Each row is where one point has got to under a steady rotation. How many ticks took it there?
The counts run from 0 to 227.
[ 30  -7 -15  21   8 -28   5   0  18  28 -35  -3  13  -2   0 -35 -23   2
   9  38  48 -11  -1 -10  -4  -5 -38  16 -10  16  28 -11 -12 -18  -1]	180
[-18 -12  -4   7  10 -45  -2  11  23  27 -38 -21 -20 -26  32 -12   0  24
  11  20  44   2  26  22   3  -3  10  -8  13  -2  -1   6 -19   4 -33]	41
[ -6   2  -3  -9  18 -39   1 -23  10   5 -35  -2 -31 -21  17 -28 -14  18
  10  21  38 -24  -1  27  -1 -28   3 -17  -7   4  15 -11  -2  20 -32]	157
[ 21 -17   7   8  13 -54  25 -35  11  16 -21  -1  -8  -1   0   5  19  39
   0   5  35   9  -5 -16  -3  -5  -8  20 -24  -5  21  -7  36  -9  16]	66
[ 46 -12 -26  -7 -14 -39   2 -18   8  19  -5   3 -11  -3  17  -1   5  27
  20  -3   4  -4  18   6 -21  36 -25  23   9   3  33  -3 -13 -49  -2]	56
[ 38 -14 -12  15  20 -47   5  -3  16  35 -29  -1  21   4  -4 -31   4  10
   2  35  38   3  -2 -14   1  -2 -29  20 -14  11  25  -9  -7 -22  19]	181
[ -3 -10  -8   4  11 -30  13 -34   8  13 -54  13 -10 -17  25   2 -33  22
   1  11  30 -28  -3  12 -29  10  -9  13   3  -6  32 -21  11 -10 -15]	3
[  8  10   7  15   0 -37  37 -39   1  -4 -21   4 -37 -24  17   0  -9  20
  13  16  41   2  21  -4  10 -18 -14  10   2 -14  18 -21  22  10 -19]	69
[ 45  -9 -29   6 -12 -10  -3  -1  21  36 -21  -9   3   6   1 -22 -15  17
   1  -5  38 -24  -4  -1 -26  17 -12  -3  -9   3  18 -11 -27 -48 -15]	175
[ 12  -4   6  21   8 -43  21 -25  14  44 -40   9   7   9   0  -4   4  14
   1  29  37  16  21 -12  13  -7  -5  11 -11 -15  35 -17  10  11  22]	126
[ 14   2   2   9  13 -48  -1  -6  27 -12 -28 -13 -49 -17  43 -18  -2  17
  28  14  37  -3   0  -6  18   7   7  -5  -1   9   0  15  -3  -5 -28]	101
[ 45 -18  -4  31   6 -47  10 -36  17   6  -5 -17 -21  16   3  30   7  17
  11  -2  29 -10  17  -9 -13  -3  21 -10   6 -25  -6 -11 -10 -28  -5]	198
[ 50   1 -27   8 -14 -38   7 -17  13  -2   4 -17 -30   3  10   6  25  22
  25 -23  20  10  28   9   4  19 -21  -4  16  -6  11 -11 -32 -31  -8]	111
[ 13 -13  -3  12  28 -53  15 -37  19  19 -47   9  -6  10  33   4   3  10
   2  34  16   2   0  -1  -6   4  22   6 -11   0  31  -9  10  -2  26]	6
[ 16 -28 -14 -11  23 -71  -3 -19   7  12 -16  -4  -3 -20  14  -9   5  14
  20  41  12  -3   5   8 -12  15 -15  29   8  14  20   0  11 -11   0]	62
[ 32  -7 -28 -11  -4 -33   6 -21   7   2 -12   0 -18 -13  28  -5 -18  17
  20   5   7 -18  15  18 -19  34 -34  28  13  10  30 -15  -9 -42 -13]	57
[ 25  -9 -14  -6  -3 -20  14  -4  20  -3   7 -28 -37 -26  37 -12  43  18
  21  -2  13  15  36   2   1  -4 -13 -10  -3  -2  10  12 -14 -29 -26]	227
[ 31   1 -11  22 -11  -6  15   3  17   9   3 -38 -25 -25   5 -12  15  17
  13  -3  54   7  31 -18   2 -21 -30  -1   2 -15   0  -4 -15 -24 -32]	108
[ 35  -9  -3  16  17 -44   7   4  28   8   1 -28 -12  -1  13 -12  33  10
  18  26  35  22  25 -18  27 -13   5  -5  -6  -5  -7   8 -24 -14   4]	105
[ 13 -18 -12  -7   6 -35  -9 -20  19  47 -39   7   4  -2  17 -17   8  19
 -18  30  14 -14   6  13 -23 -11  16  -6 -30   3  38  -5   3  -5  10]	214
[ 59 -22 -28  21  11 -21  17 -40  17  -1  -9  -9 -14   4  11  11  16  17
   9   4  10  -4   3 -23 -25  -8   2  -2 -20  -7  11 -10  -2 -50  12]	143
[  4  -2   1  13  17 -52  17 -15  17  37 -39  12   4   2  18   3  25  21
  -1  25  20  31  35   0  13   4  -1  11   4 -14  34  -5  10   8  19]	127
[ 29  -9 -36  12  11   1  19 -17  16  22 -33 -16  10  -4   5 -14  16  17
 -16  -9  28   4   3  -5 -32 -20 -29 -13 -25  -6  39 -23 -10 -30   4]	87
[ 31   6  -6  33   4 -20  15 -11  28  11 -22 -17 -21  13  22  10  28  23
  10 -21  39  21  17 -10  11 -13  10 -33  -8 -18  10   2 -22 -13   0]	165
[-10 -11  11  21  17 -17  21 -16  14  26 -37  -6 -14 -26  35 -10   6  14
 -10  36  35   1  25 -13  -6 -27  -6  10 -11 -19  20  -9  27  -9 -12]	9
[ 29  14  -9  23   8 -29  22  -8  34   1 -24 -14 -30  12  35   6  27   7
  15 -11  25  18  34   1  21   5   8 -28  10 -14  13  -8 -39 -15  -5]	166
[ 17  -9 -16   6  24 -66  17 -24  11   6 -42   3   8   7   5  15  -9  21
  13 -10  28   4  -8  10  -7  30 -13   7   6   7  26 -19   0  -9  13]	122
[  7  -2 -30 -12   6 -30   8 -37  12   7 -38  13 -18 -11  34  -8  -4   9
   6  28  -2 -21  17  41 -17   9 -11   0   9   3  41 -23  -8  -5 -11]	211
[ 45   6  -2  23 -16  -2   9 -33  24  19   3  -6 -43   9  25 -11  11  10
   7  28  17 -13  27  -9   3 -18  19 -22 -11 -23  16   2 -10 -25  -9]	16
[ 53  -9 -29   1  -9 -36 -11 -12   8  37  -5  -5   4  12 -24 -17  -5  11
   4  21  33 -12  23  23  -7   0 -13  -2   9  -5  20 -17 -34 -17  -1]	115
[ 25  -7 -19  17 -21   6  10   3  14  33  -9 -15  -3 -19  10 -14  -3   6
   2  14  29   1  45  -4 -23  -5 -43  19  10 -11  27  -8 -15 -45 -15]	53
[ 46 -14 -35 -13   2 -58 -16 -13  15  27  -5 -11   5  10 -17  -9  16  14
  11  18  21  -2  24  30  -9  12  -7   6  14  -3  16 -14 -27 -17  10]	116
[ 29 -29 -38  11  37 -28   7 -22  22  -3 -28 -17   8 -10  26  10  28 -12
   3  22   5   1  20  19 -30 -12 -12  -8   8  -5  15 -15 -26 -24  -2]	84
